In the data rows, 128 means zero.
Some points, one per row:
[114 156  92  87 150 145 109 122 104 178 100 163 172 152 125 118 125 143 117 174 184 154  80 102 148]
[ 92 131 111  77 165 123 129 105  93 170  94 180 166 150 117 126 141 131 142 161 166 140  94  99 168]
[148 132 161 193  80 133 138 147 171  79 170  77  94  96 149 130 129 130 104  79  73 123 151 159  85]
[180 162 125 104  95 121 145 110 108 151 123 103 124 161 168 116 121 153 122 172 158 170 129 106 131]
[146 160 147 174  99 148 133 149 162  92 152 107 109  90 131 148 135 110  92 100 101 129 127 167  89]
[198 148 136 140  67 117 158 136 113 125 143  78 105 144 179 125 127 158 112 141 115 149 136 125 102]
[120 136 135 159 119 146 128 141 140 103 150 107  98  94 111 135 133 121 126  91  98 121 144 153 112]
[ 91 134  90  98 174 142 105 115 119 162  92 183 164 146 108 127 124 126 137 164 168 133  93 110 140]
[150  72 133  94 116  90 150 105  90 156 105 125 129 161 130 117 125 155 183 163 133 133 155  93 151]
[188 108 131 117  88 103 151 132 119 134 133  86 105 155 163 127 133 152 136 151 120 130 157 116 114]
[ 96 101 111 114 167 126 120 124 121 135 115 144 134 131  95 126 131 121 137 135 122 103 137 131 154]
[ 84 145 116 146 151 149 112 137 135 124 122 163 150  92  97 144 128  95 110  98 126 118  90 153 128]
[178 166 137 166  68 139 151 146 135 124 152 104 115 119 164 134 127 128  93 103 121 143 113 143  99]
[163 124 135 108 115 107 135 117 130 133 122 108 119 167 150 105 124 164 136 164 144 145 153  99 135]
[135 157 128 147 117 144 118 143 146 113 138 117 113  99 125 140 122 106 114  93 120 118 112 147 101]
[105  76 141 107 152 101 124 127 135 128 111 129 118 126  95 111 128 128 164 137 110 112 153 128 153]
[135  65 128  93 142  97 141 113 101 152 110 131 132 156 116 111 123 153 183 154 131 130 154 103 169]
[131  90 116  76 159  87 130 104 109 154  99 141 134 164 124  99 122 156 166 166 145 128 134 106 169]
[146 199 111 140  99 164 129 136 117 142 143 122 128 117 156 140 122 129  81 108 153 161  85 132 107]
[ 69 165 101 111 163 164 108 119 109 148 102 173 156 109 101 142 137 103 123 136 158 133  71 133 140]
[217 150 141 114  71 114 156 125 111 141 145  87 100 172 186 128 137 161 112 147 149 160 151 114 120]
[156 138 153 178  74 136 140 155 143  92 162  86  96 100 136 134 129 121 104  89  82 125 155 152  90]
[117  90 114  79 169 103 123 104  99 157  92 165 157 161 102 115 120 141 162 171 156 124 127 105 165]
[109 121 128 152 134 131 127 142 157  98 134 123 117  97 114 140 135 105 121  96  98 106 133 149 115]
[114  84 141 137 154 114 123 140 145 105 118 135 127 111  98 131 125 115 150 113 107 115 151 134 136]
[149 167 124 151 112 154 133 138 141 119 137 112 125 127 151 130 130 135  98 118 130 139 109 139 105]
[ 56 136 121 147 165 154 102 126 138 113 117 165 143  81  88 148 138  85 125  88 117 107  95 148 131]
[ 87 203 104 162 139 182  97 145 148 103 126 142 141  72 107 154 134  84  70  91 133 129  81 163 104]
[184 127 139 144  80 114 139 122 129 114 154  83  94 142 158 126 133 147 131 130 108 143 171 118 103]
[142 123 140 165  96 121 134 134 156  88 163  89  93 112 144 130 121 132 110  82  89 115 169 146  94]
[138 127 144 117 122 112 138 122 127 127 134 109 112 136 147 126 123 137 125 125 124 129 147 131 133]
[104 139 134 156 141 141 105 141 157  94 137 136 120  74 106 153 126  93 116  87 107 106 106 165 103]
[167 171 144 165  79 150 132 147 145 109 157  92 101 105 152 163 132 112  91  94 116 127 118 165  83]
[ 77  77 119 104 178 126 121 127 116 143 103 151 142 120  89 113 125 123 165 132 122 104 140 121 156]
[ 92  74 138 128 166 113 124 143 140 117 127 136 126 113  91 129 127 115 156 115  95  88 158 128 151]
[ 77 110 122 115 184 127 115 125 138 123 105 160 155 107  89 127 139 109 159 118 127 124 112 132 152]
[161 121 148 146  81 120 146 141 150  93 150  91  98 110 140 128 130 126 125 113  90 122 167 138  96]
[129  64 121 100 156 112 133 111 117 146 105 143 138 172 132 114 128 161 171 173 156 132 137  99 160]
[ 59 110 133 146 160 145  98 138 138 108 122 162 141  83  76 141 138 101 133 105  95  96 119 149 142]
[121 147 149 178 105 151 123 143 139 101 160 113 116  87 133 150 139 108 111  88  90 125 115 152 104]
[141 174 136 189 102 166 117 156 163 101 171  99 116  89 137 157 133 110  65  81 103 118 122 159  84]
[159 105 140  95 117 110 141 127 101 156 113 134 131 166 143 126 126 145 150 160 152 150 143 108 146]
[139 126 140 163 103 133 123 137 155 104 151 123 115 120 140 139 128 120 105 106 114 123 126 133  99]
[ 81 159  95 111 179 151 107 117 117 158  96 180 171 128 105 117 119 120 127 145 157 129  84 125 148]
[108  78 131  87 155  97 129 114 107 149 110 151 145 154 120 120 123 141 165 162 138 122 143 109 171]
[144 190 112 137 122 156 120 121 119 139 127 144 144 142 148 138 119 130  98 139 176 155  96 122 116]
[180 133 130  98  88 108 163 110 100 159 124 122 124 163 171 120 140 158 133 157 152 161 123  99 133]
[127 131 120 125 145 128 129 119 112 138 125 126 134 127 112 126 132 126 137 134 122 127 140 127 132]
[173 189 129 138  92 143 135 136 130 140 139 107 118 140 169 125 130 148  91 123 147 164  93 130 111]
[109 180 108 148 139 173 102 149 142 129 125 156 139  93 118 152 132  93  77  89 138 129  69 161  97]
Then 24 other points, each followed by its number:
[116 133  89  75 175 127 115 109  98 184  82 188 174 163 117 122 118 141 141 175 192 154  88  98 167] 0
[124 153 137 163 119 145 116 144 150 110 150 122 117  94 128 139 128 121  95  99 119 119 106 161 104] 1
[ 95  87 163 149 134 109 130 138 151  74 140 114  97  83  96 127 129 115 146 103  86 100 167 149 128] 2
[171 107 147 121  74 109 154 133 120 133 140  96 107 153 150 129 151 143 148 132 117 139 151 128 116] 3
[101 106 123  98 167 110 125 109 120 146 103 173 147 127  95 116 140 123 158 158 138 119 129 106 170] 4
[164 150 122  95 111 118 138 110 101 166 114 128 121 173 164 109 124 152 138 167 164 153 127 109 143] 5
[143 168 109  82 151 134 120 119  91 172 108 158 145 161 139 123 140 138 131 159 182 158  94 101 157] 6
[153 214 103 134  92 165 127 118 109 155 144 126 132 134 157 137 134 142  69 128 166 147  78 138  91] 7
[ 90 204 107 177 140 187  91 141 150 112 146 159 150  92 123 154 130 100  59  79 124 110  67 170  92] 8
[149  66 148  85 123  67 163 106 110 131 111 116 133 164 132 102 129 154 194 175 121 130 168  93 173] 9
[118  78 140 116 154 105 126 118 134 117 117 138 130 137  97 117 124 129 177 138 119 115 173 109 152] 10
[ 91 139 117 140 148 143 110 131 142 113 129 138 139 104 110 147 130 101 119  98 130 111 111 148 124] 11
[126  99 116  88 168  96 135 106 102 154 100 161 139 165 134 112 117 139 147 173 164 136 130  98 173] 12
[160 212 107 108 103 156 122 118  93 168 123 134 144 159 165 126 130 148  98 151 195 173  81 120 118] 13
[106 108 114 120 169 117 124 108 121 143 104 144 151 145 111 116 122 137 140 149 129 126 130 108 145] 14
[149 127 173 172  76 128 133 156 144  90 180  84  97  95 140 143 122 124 110  89  75 107 162 142  99] 15
[201 151 140 134  56 113 157 132 117 128 150  82  96 158 191 119 133 159 114 140 130 163 142 113 106] 16
[146 125 108  96 144 108 134 111 103 165 112 136 146 156 131 118 131 142 141 152 153 152 123 123 147] 17
[160 108 165 190  99 124 133 165 188  61 174  67  71 102 133 121 122 133 101  83  62 112 194 158  79] 18
[ 73  94 144 137 166 122 103 141 158 107 129 135 135  95  85 132 123 104 141  91 102  87 144 148 124] 19
[ 85 121 104  93 176 115 110 106 104 147  98 167 163 136 109 122 119 135 141 161 165 118  99 105 172] 20
[140 108 159 161 101 124 137 136 130 106 149 108 114 110 133 133 140 125 145 106  91 120 142 140 121] 21
[109  77 146 151 125 111 120 138 146  88 149 112 108 107 101 126 138 116 145 113  83  91 171 144 124] 22
[100 137 149 154 127 157 120 145 153 101 134 131 109  73 114 155 130  81 117  78 106 121 108 160 103] 23
Which two of these numbered points are nearest to each point below, ignoring the 3 directions in which the first points spread most? Their numbers follow each, nearest first.
[103 163 105 100 159 140 113 122 105 154 105 160 151 139 114 126 134 124 126 147 175 141  95 122 146] > 13 5
[103 119  95  78 184 119 120 101  99 171  85 166 164 170 119 105 123 158 150 189 167 139 110  96 173] > 14 1
[102 100 140 158 148 133 114 148 153  97 126 136 126  94  98 142 126 103 128  98 105 107 140 151 118] > 0 10
[165 170 125 151 116 138 130 148 153 121 145 103 115 136 152 113 113 141  84 119 132 153 127 135  98] > 18 14
[ 83 120 116  98 152 127 125 112 108 145 105 170 146 124 106 135 138 122 137 136 142 127 105 118 149] > 16 3
[ 55 100 113 138 191 140 104 132 156 108 112 181 153  90  71 125 127  89 141  95 105  90 122 149 144] > 0 10
[157 124 146 163  83 119 135 142 146  98 165  89  96 117 146 127 133 128 114 106  98 119 146 146 101] > 22 16
[165 115 144 113  99 106 153 120 107 125 129 105 123 143 145 121 126 156 152 159 122 127 147 108 126] > 9 16
[124 165  80  88 146 138 119 107 109 187  94 177 168 171 145 120 126 146 121 181 196 166  77 101 141] > 0 16
[180 143 123 117 104 118 147 117 117 149 124 100 125 172 170 106 127 171 126 171 147 158 139 103 132] > 14 16
[115  76 162 128 130 106 127 144 135 104 137 109 122 120 106 123 122 124 154 113  89 101 180 129 150] > 15 13
[122 155 137 165 124 137 121 138 146  87 149 109 120  96 126 136 125 111  93  94 115 113 120 146 109] > 20 11
[104 139 105  89 163 144 113 116 102 176  91 179 160 134 125 142 123 116 136 155 179 148  78 112 147] > 23 0
Here are 24 other points, each followed by its number:
[112 114 143 146 140 122 117 129 139 102 139 119 119  84  93 143 131 101 146  95 100 117 135 142 120] 0
[140  72 143 130  96  99 139 131 133 118 140 104 114 136 141 125 132 133 150 128 106 124 161 123 126] 1
[ 99 171 100 154 153 158 114 137 147 116 139 155 147 115 132 138 120 112  83 118 141 132  88 146 119] 2
[117 177 120 159 139 156 115 135 131 119 150 117 129 103 129 140 125 123  81 104 122 138  99 140 109] 3
[ 40 113 123 143 178 151  98 137 141 116 126 166 137  94  71 130 126  95 134  98 118  96 107 153 132] 4
[136 122 122 120 125 117 123 119 127 135 129 131 133 147 133 125 140 134 138 134 135 143 139 119 134] 5
[ 65  38 160 143 167 101 117 143 155  74 138 129 120  86  53 131 124  95 185  86  63  68 191 146 145] 6
[109 160 120 140 123 145 118 134 121 132 129 141 130 129 125 135 125 115 119 135 138 122 108 127 122] 7
[129 162 109 100 146 141 121 116 107 164 114 149 142 136 125 137 127 126 118 149 170 145  95 127 140] 8
[135 183 107 137 119 155 117 126 114 154 126 142 139 128 153 155 119 119  86 130 169 153  83 130 113] 9
[126  55 136  82 139  83 143 114 107 149  98 132 132 163 116 112 148 140 194 168 127 125 159 105 171] 10
[164 118 167 175  69 128 153 141 155  88 178  65  79  89 154 155 128 120 125  77  73 115 159 147  75] 11
[152 120 165 173  77 122 172 143 159  79 165  66  83 102 151 129 129 118 122  97  77 121 172 148 104] 12
[106 195  99 139 140 167 105 128 126 147 129 158 152 115 136 146 119 111  74 122 158 133  68 133 112] 13
[145 177 133 178  79 161 123 148 134 103 172  97 109  93 142 161 124 108  86  82 107 126 116 155  77] 14
[152  77 145 118 117  89 141 123 123 122 131 104 107 153 135 112 119 154 155 151 105 124 183 103 143] 15
[139 181 102 119 136 156 116 123 109 160 115 157 155 136 146 132 116 136  97 149 177 163  80 119 124] 16
[183 130 138 137  85 112 155 117 122 128 146  91 115 149 164 122 128 151 130 120 133 149 140 121 123] 17
[163 196 115 116  93 148 132 129 125 155 133 114 142 143 159 117 123 138  91 144 165 173  89 117 113] 18
[186  98 147 143  76  98 160 123 137 111 148  65  98 152 153 117 134 145 145 132  95 117 180 127 108] 19
[156  92 136  89 130  90 141 102 110 149 108 121 134 162 142 101 123 162 173 179 148 138 152  98 161] 20
[134  88 132 106 118 106 139 126 111 130 124 123 114 143 128 134 128 138 152 137 118 118 165 115 151] 21
[101  75 132 106 180 114 121 113 123 131 100 157 140 142  93 113 128 132 168 157 131 108 149 120 173] 22
[175 108 144 125  81 111 149 131 121 112 139  95  98 137 150 137 132 134 141 131 124 141 155 132 120] 23
Which two of these numbered points are nearest to each point below, ignoring the 3 directions in which the first points spread most? Their numbers follow each, nearest first.
[124 107 159 152 110 121 138 143 147  88 147 103  99 119 117 127 128 114 140 108  82 108 161 136 114] > 7 6
[161 183 130 143  89 151 147 123 122 143 156 106 118 120 173 144 126 134 103 119 142 147  98 124  93] > 11 14
[148 181 127 156  88 152 130 140 123 114 158 105 120 110 146 151 123 113  90  96 129 140 115 143  94] > 14 6
[173 111 141 143 118 107 147 141 154 115 135 102 120 161 144  98 117 152 123 139 126 147 160 124 126] > 2 22
[116  88 131 123 144 115 133 130 138 114 117 129 123 130 111 126 124 118 153 134 120 104 144 132 137] > 19 22
[ 95  61 150 133 143 102 134 129 142 107 136 121 113 101 100 140 130 118 172 108  88  85 162 131 124] > 11 14
[100 197  96 141 154 161 106 124 121 145 135 148 152 110 129 147 115 117  77 126 154 149  72 133 120] > 3 15
[140  74 145  99 120  87 144 118 103 129 120 117 121 160 119 101 126 144 170 160 107 115 178 108 157] > 7 6
[177 166 144 169  85 135 156 135 142 105 162 104 100 124 177 126 124 131  82 113 135 151 129 136  99] > 2 22
[174 130 143 129  96 118 144 133 129 123 139  97 113 127 155 127 137 144 139 131 117 151 145 120 116] > 0 20
[ 67 107 119 119 174 132 110 116 139 128 109 159 143 117  87 106 124 129 138 142 124 110 131 115 152] > 15 18
[177  78 143 107 104  81 154 123 113 131 131  99 116 174 153 110 134 163 161 152 111 129 184 102 149] > 5 15
[104 214 104 163 132 184 110 143 150 117 144 139 129  87 138 150 123  96  75  83 123 130  66 161  91] > 13 15
